One vector is turned by the same rotation once a tick. Each row is the vector after some number of ticks, and that number follows the row.
The counts run from 0 to 271.
[129 114 125 130 115 126  87 120 123 125 182 114  85 147 135 102 145 170
 126 146 129  94 151 105 119 152  98 101 156 187 128 102  82 125 133 133
 108 126  92 169 122  90 101 128 132 161 150 105 104 101 113 146 167 126
 157 107 132 133  93  97 134  87 129 122  94  92 143  91 167  75 108 129
 180  79 114 158 113 137 103 168 144  92 154 108]  154
[ 92 120 112 145 141 126  78 127 117 118 159 109  81 123 177 102 110 170
 169 158 124  96 123  93 127 144 114  82 108 190 123 100 115 139 157  88
 147 140 110 155 131 100 110 130 120 149 112 101  94 125 144 137 161 126
 165 103 150 142 103 103 120 129 125 120 117  60 113 104 159 135 110 108
 163 123 119 171 124 157  84 165 136  72 153 147]  171
[ 99 127 123 170 106 131  67  98 124 144 190 108  93 120 146 115 160 152
 111 166 129  81 131 106 118 142  97 124 141 167 126 113 100 135 171 134
  93 132  93 168  92 111 110 135 142 154 139 103  80 110 106 118 155 135
 134 121 153 137  99 102 129  94 118 143 109  73 136  93 176 106 110 128
 176  89 107 132 119 138 144 161 115 116 153 109]  40
[101 104 143 126  98 129  97 146 115 121 170 110  92 118 155 109 145 163
 135 167 126 110 113  95 137 148 142  70 171 171 143  72 101 137 143  94
 112 116  94 129 108 114  96 133 119 167 119 107  83 120 127 147 149 138
 144  99 174 142 101 119 121  97 113 130 108  58 116 129 167 118 106 144
 157  97 134 154 108 156  85 154 121  76 149 125]  50
[116 112 140 159  90 102  73 107 154 125 185 110  90 127 164 110 174 152
 129 164 112 103 137 116 116 157 109 110 146 199 146 107  88 112 159 124
  96 130 102 152  94 106 112 128 133 168 135 124  95  97 127 122 177 122
 126 114 126 135  90  92 120 116 130 124 121  83 118 113 202 117 135 133
 163 121 122 159 116 163 138 163 139 101 150 133]  271
[114 122 146 144 115 121 101 127  92 126 217 102  84 121 171 104 153 140
 116 151 145  78 129 118 109 140  89 115 139 160  98  96  73 129 140 126
  86 142  71 141 100 121 111 147 144 167 146 116  99  95 124 118 152 134
 141 138 148 147 105 104 119 104 121 123 134 109 126 104 196 110 114 136
 141  89 123 131 130 132  97 177 113  90 145  97]  192
[130 118 113 137 101 127  79  91 134 117 174 117  94 130 144 119 143 182
 132 145 115  99 147 115 117 144 104 113 143 192 140  95  92 129 137 124
 125 122  93 180 125  88 103 131 114 162 146 104  91 117 100 148 165 125
 160 105 126 121  96 100 129  93 131 108  89  81 141  98 164  63 112 120
 175  98 112 164 115 121 119 167 147 107 143 108]  155
[123 139 152 129 106 126  98 146 107 144 203  75  90 121 146 114 158 155
 109 139 122  80 138 138 119 151 124 107 146 163 115  97  72 115 155 116
 117 130  74 142 129  77 114 136 148 154 141 137  83 111 121 100 164 122
 132 125 129 141 117 103 116  98 117 131 104  92 123 112 190  94 138 153
 162  90  91 152 127 135 145 148 131  89 139  87]  26
[ 89  95 143 131  72 115  83 116 123 102 174 129 105 124 161 112 165 175
 119 164 121 132 119 117 126 141 124  99 156 181 137  76  89 128 135  93
 109 111  92 145  91  99 104 132 122 155 142 116  72  93 136 134 152 127
 138 118 143 130 103 130 121 110 127 112 104  63 128 117 193 119 122 148
 170 119 135 144 105 148 104 164 133  87 152 126]  160
[103 125 143 114 145 136  95 116  79 144 211 105  81 107 162 124 117 152
 134 156 105  82 121 117 113 122 120 108 114 173  97 112 125 127 129  94
 141 150  56 163 116 117  95 126 132 167 132 100 121 115 122 142 160 145
 164 131 121 166 119 104 100 104 116 106 123  81 146 100 166 100 112 119
 141  99 113 149 147 136  96 159 145  74 126  97]  68
[ 91 113 114 128 101 137  92 109  94 107 168 118  97 127 153 106 136 182
 120 155 124 108 142 114 125 139  92  94 147 170 100 105 101 135 136 101
 135 133  73 162 116  74 123 125 140 147 149 106 102  95 126 152 153 123
 169 114 138 120 105 114 128  92 129 114 106  64 153  85 171  97  84 117
 165 105 137 138 118 134 102 168 131  97 149 114]  43
[129 115 137 131 124 118  78 126 101 106 209 117  93 101 164 127 153 143
 143 152 133  96 101 121 115 115 118 119 132 149 125  80  71 116 131 104
 100 101 100 186  99 107  93 167 104 179 124 120  94 124 115 138 155 141
 131 132 130 159  99 124 134 116 104  90 115  96 128 123 175  80 129 128
 131 101 104 154 143 115  83 166 131  96 137 105]  77
[107 111 131 151 123  93  79 125 126 103 172 119  78  82 180 108 134 130
 143 154 135  87 139 127  95 153 136  99 115 154  93  92  77 104 148  92
  98 119  90 178 105  91 121 176 128 137  93 142  92 120 113 128 159 141
 128 127 130 142  94 113 134 133 111 135 105  83 139 118 184 112 140 148
 146 109  99 141 124 142  85 144 140  92 139 118]  244
[ 86 100 148 128  98 109 101 112 124 114 189 136  91 116 159  91 139 154
 127 173 127 136 128 120 107 152 129 109 122 155  83 103 114 105 129  85
 107 122  76 162  72  90 105 152 158 143 139 131  88  91 138 137 170 134
 137 128 128 147 107 136 122 120 113 138 109  69 128 126 192 109 122 146
 161 103 113 135 129 167  92 150 141  62 125 105]  121
[ 99 123 147 174 119  96 115 132 148 151 176  87  90 100 160 109 157 142
 151 149 101  85 132 116 101 156 143 100 144 180 126 108 104 129 148 102
 109 143  88 158 100 115 108 137 114 166 132 135  97 101 133 129 177 119
 136 103 141 167 114  87 116 100 112 126 123  76 127 134 183  99 114 123
 131 123 127 167 165 181 140 165 154  96 133 124]  105
[ 99 120 138 151 128  89  70 122 118 139 181 120  81 105 142 121 128 133
 138 181 136  90 101 118 115 131 118 117 108 181 111 107 124 134 139 100
 107 134 108 183  76 120  93 153  99 183 118 120  96  89 123 156 171 134
 139 118 115 178 102 118 119 128 126 118 111  77 120 140 169 101 107 124
 157 113 124 154 163 146  92 160 160 103 130 109]  229
[107 114 144 138 118 105 115 123 150 115 173 142  74 101 150 118 145 182
 141 144 132 110 110 109 110 123 109 127 113 139 102 102  91 135 123 133
 118  96 104 160  72  93  83 162 124 147 131 128  77  95 100 122 151 124
 133  99 127 154  92 138 150 119 133 117  76  80 142 109 184  98 136 135
 168 103  90 154 140 148  93 158 155  73 132  93]  238
[102 126 114 149 142  97  83 107 106 122 191 128  81 109 180 116 157 165
 144 152 149  86 110 101 123 109  75 115  99 138 110 118  81 130 153 118
 123 129  93 160 105 107 105 130 118 148 132 111 106  96 120 129 148 140
 147 110 136 133 107 117 125 114 147 103 111  81 136  82 178 145 103 104
 150 111 113 149 142 137  78 191 144  84 163 136]  197
[110 137 121 155 138  91 102 159 109 133 173  97  75 108 143 107 134 178
 146 131 122  96 113 109 116 124 119  96 123 132 121 115  98 138 151  92
 155 148 100 169 129  67 112 138 128 158 122 122  79 111 130 152 165 118
 158 109 135 161 135 101 131  99 123 122  93  60 144 119 149  96  89 104
 147 118 126 174 177 163 123 160 172  90 150 122]  100
[117 127 119 137 137 140  96  77  97 124 207 124  98 101 182 129 141 176
 141 146 118  95 127 115 112 120  89 128 107 146 113 114  89 138 152 110
 139 139  72 188 112  89 106 146 128 148 151 121 103 110 117 114 164 135
 160 120 121 134 126  99 122 111 132  95 116  92 141  99 190  91 109 100
 136 118 103 145 135 122 105 181 114  99 148 116]  195
[145 125 117 141 131  94 102 137 127 111 171 121  81 113 162 101 123 183
 152 128 130 105 110  82 129 125 117  86 130 142 147  90  81 124 133 100
 132 135 106 159 134  84  98 147 129 150 118 110  94 118 118 150 156 135
 152 117 146 139 126 119 132  97 136 132  95  65 138 107 156 112  93 104
 148 106 115 167 144 149  73 175 150  74 170 135]  211
[136 129 119 143 143 111 108  83 130 119 190 131  81  94 179 129 142 186
 146 146 126  99 112  87 118 121 103 116  98 120 135 109  83 125 136 113
 137 110  92 183 109  90  92 147 111 134 134 121  95 124  98 119 161 149
 139 107 140 135 135 114 132 105 144 118  86  72 139 100 181 111 113 107
 145 122  89 151 138 138 104 169 120  89 155 128]  85
[109 145 135 157 115 129 115  96 131 124 170 120  88  90 168 112 127 191
 140 133  97 108 122  94 107 141 134 114 135 140 129  97 104 139 150 101
 118 152  86 162 103  99 107 151 158 153 138 118  89 100 112 120 137 128
 165 122 140 119 141 107 133  83 129 136 102  56 138 111 185 100  69 102
 141 115 108 126 141 154 111 173 117  95 148 108]  208
[110  97 124 139 121 143  66  98 111 145 181 119  71 123 171 126 153 155
 136 181 118 103 123  96 133 144 138  88 146 154 150  90 112 146 163 111
 136 121  77 170 106 108  98 128 109 145 116 108  87 143 107 151 171 151
 144  94 165 159 103  92 123 108 114 141 108  65 135  94 175 106 125 136
 159 107 108 151 107 153 129 135 101  98 139 134]  163
[115 138 135 165 108  90 118 136 144 132 181 104  82 107 156  93 127 169
 113 125 117  95 127  87 107 138 111 112 118 144 121 105  90 111 146 102
  96 155  91 138 110  83 117 150 164 153 129 121  80  98 123 117 145 124
 134 149 137 133 146 121 125  90 124 163 109  64 144 113 184 123  98 119
 165 102 103 130 155 166 104 164 137  72 156 111]  96
[100 134 135 134 131 135 100 130 133 103 164 103  97 100 164 105 135 159
 183 137 113 105 143 129  97 157 159 103 131 170 106  86  88 129 155  93
 125 120 105 181 126  87 110 171 142 136 132 144  94 109 113 104 162 119
 158 100 127 131  88 108 138 119 108 128 100  65 121 123 183  76 122 136
 149 122  83 153 121 155 108 156 140  87 124 107]  130
[108 136 134 109 138 120  75 106  86 145 190  82  75 104 155 138 138 163
 132 147 125  72 136 137 121 135 116 110 105 164 124 119  93 133 151 123
 157 143  76 174 127  86 108 121 122 157 129 122 122 102 103 136 158 136
 156 103 112 142 128  87 100 102 151 102  96  81 133  99 170  90 110 124
 168 107 121 159 131 120 114 165 140 113 137  96]  29
[110 132 133 142 132 126  56 147 123 115 183  90 101  96 174 137 140 165
 161 141  94 116 124 146 109 127 144 110 113 167 142  97  88 109 174  85
 135 126 104 179 133  73 118 143 142 153 121 130 100 120 124 113 157 130
 143 119 102 151 114 109 106 125 114 108 102  78 114 117 184 101 139 126
 158 129  88 166 128 142 123 139 153  86 140 119]  21
[ 87 131 161 124 136 103  72 119 117 128 182  78  97 126 156 108 165 146
 146 155 123  87 143 128 120 147 121  99 120 191 131 105 101 115 160 109
 117 147 104 158 128 111 106 112 139 156 145 135 137  89 131 128 169 138
 151 104 124 134 108  95  99 103 139 127 103  67  94 120 187 131 115 127
 168 118 121 170 130 172 116 173 158  87 147 130]  145
[ 86 125 128 120 132 111  76 127  90 131 179  93  77 101 148 117 135 154
 124 138 132  74 138 130 115 128  95 109  99 173 121 114  75 126 152 116
 145 138  72 167 127  74 115 124 118 154 122 127 118  89 119 132 155 120
 151 117 110 129 114  95 110 109 152  94  93  82 145  92 184 114 113 134
 178 118 129 158 136 125 108 172 158 124 149 106]  30
[109 101 120 153 107 138  91 124 110 125 181 105  77 107 163 109 126 155
 125 156 110  95 120 103 114 152 135  84 163 169 126  70  94 128 154  81
 116 122  70 159 124  89 114 152 111 153 107 114  62 144 112 131 148 127
 146 133 167 141 121  97 128 109  80 135 110  76 146 114 164  91 123 142
 143 108 102 154 118 142 120 140  94  99 139 115]  52
[132 116 128 162 111  95 123 142 122 141 188  92  81 111 154  91 126 142
 128 148 119  81 131 110 115 173 123  80 147 167 115 100  90 109 139  86
 106 145  60 151 122  83 120 146 119 156 112 132  88 123 132 141 175 120
 127 138 136 153 139 103 111 103 103 139 121  80 149 127 167  99 111 142
 125 104 125 168 160 161 105 170 145  82 149 114]  218
[128 139 128 154 137 113 104 129 122 148 172 103  80 108 145 116 133 202
 148 133 111 115 109  99 121 132 138 107 125 137 142 112 111 127 153  96
 153 148 100 174 131  68 105 141 142 159 148 115  78 115 123 142 167 124
 163 107 129 151 145 103 126  89 129 128  88  64 132 126 155  79  88 104
 152 126 110 171 166 155 124 160 150  84 146 112]  99
[106 130 127 148 106 138  77  86 122 150 182 114  92 116 157 125 151 168
 121 176 129  85 131 103 128 147 102 122 154 167 132 104 114 150 171 127
 103 143  93 160  90 130 101 124 138 154 154  97  99 103 105 135 153 132
 152 100 151 137  96 106 119  94 133 143 103  59 137  94 178 101  85 118
 175  92 110 132 116 140 125 160 114 103 149 103]  41
[ 97 127 152 139 110 126 117 136 117 134 209  82  98 113 148 124 132 145
 115 153 122  86  95 107 129 134 118 107 125 187 117  79 104 129 134  89
 104 114  91 135  97 121  96 153 105 184 126 110  73  99 130 108 151 120
 125 137 129 161 109 137 104 118  91 114 115  81 109 130 165 119 131 144
 155 109  89 149 146 141 105 161 137  68 134  94]  64
[103 125 158 122 109 113  81  94 133 125 175 103 100 119 160 121 165 165
 128 147 107 107 133 108 108 135 105 126 115 200 161  94  81 122 143 128
 108 122 112 161 111 108  89 132 123 167 152 131 105  85 119 104 164 132
 142 116 123 121 108  96 115 100 142  93  94  81  91 121 201 113 133 118
 179 115  97 155 115 144 118 173 139 102 153 124]  33
[ 97 120 138 125 120 101  82 126 119 119 175  89  82 107 151 113 145 147
 120 139 134  72 143 124 108 135  76 113 101 184 122 117  63 122 144 128
 126 133  93 146 121  84 114 115 118 156 122 126 111  85 113 115 151 128
 142 119 125 118 106  95 117 109 148 103  96  90 134  96 182 136 132 132
 187 112 120 149 120 135 103 177 160 106 158 122]  31
[110 138 124 149 153 122  84 132 126 138 173  96  73  92 155 122 122 157
 139 145 126  73 129 107 109 147 127 114 104 152  99 112  97 129 171 117
 122 121  94 170 119  95 105 151 142 131 103 120  88 132  84 117 146 134
 140 106 135 149  92 108 139 131 111 152  83  64 139  94 152  98 135 136
 179  88  60 139 113 151 118 128 130  88 136  97]  14
[ 93 143 150 140 120 113  92 112 126 133 166  71  99  94 150 125 154 159
 133 138 112  75 135 128 108 148 119 124 100 184 126 110  84 122 164 111
 124 127 111 165 121  83 116 143 120 155 138 141  98  84 123  99 156 108
 138 111 110 122 110 106 107 107 138 105  82  69 107 123 183 108 122 128
 179 132  94 159 141 145 140 165 152 112 145 102]  143
[100 120 149 147 122  93 124 137 126 154 166 112  54 114 139  88 131 168
 131 136 128  90 116  92 108 133  99 105 110 166 117 122 102 138 136 139
 124 156  79 124  98 102  94 127 132 162 133 126  83  87 132 132 161 127
 148 116 142 173 131  96 126 101 147 134 103  80 130 115 179 138 106 118
 163 106 128 160 168 175 110 167 157  75 142 123]  223
[135 113 139 122 142 101  84 140 101 116 215 117  94 117 161 119 157 149
 150 151 147  99 108 115 120 111 107 103 134 152 131  81  77 124 126 106
 108 107 107 175 110 117  92 148 105 175 130 109 105 113 118 147 160 159
 142 116 137 159  89 118 130 114 104 101 122  99 125 123 167  86 118 115
 135  85 110 161 135 139  62 180 143  77 139 123]  76
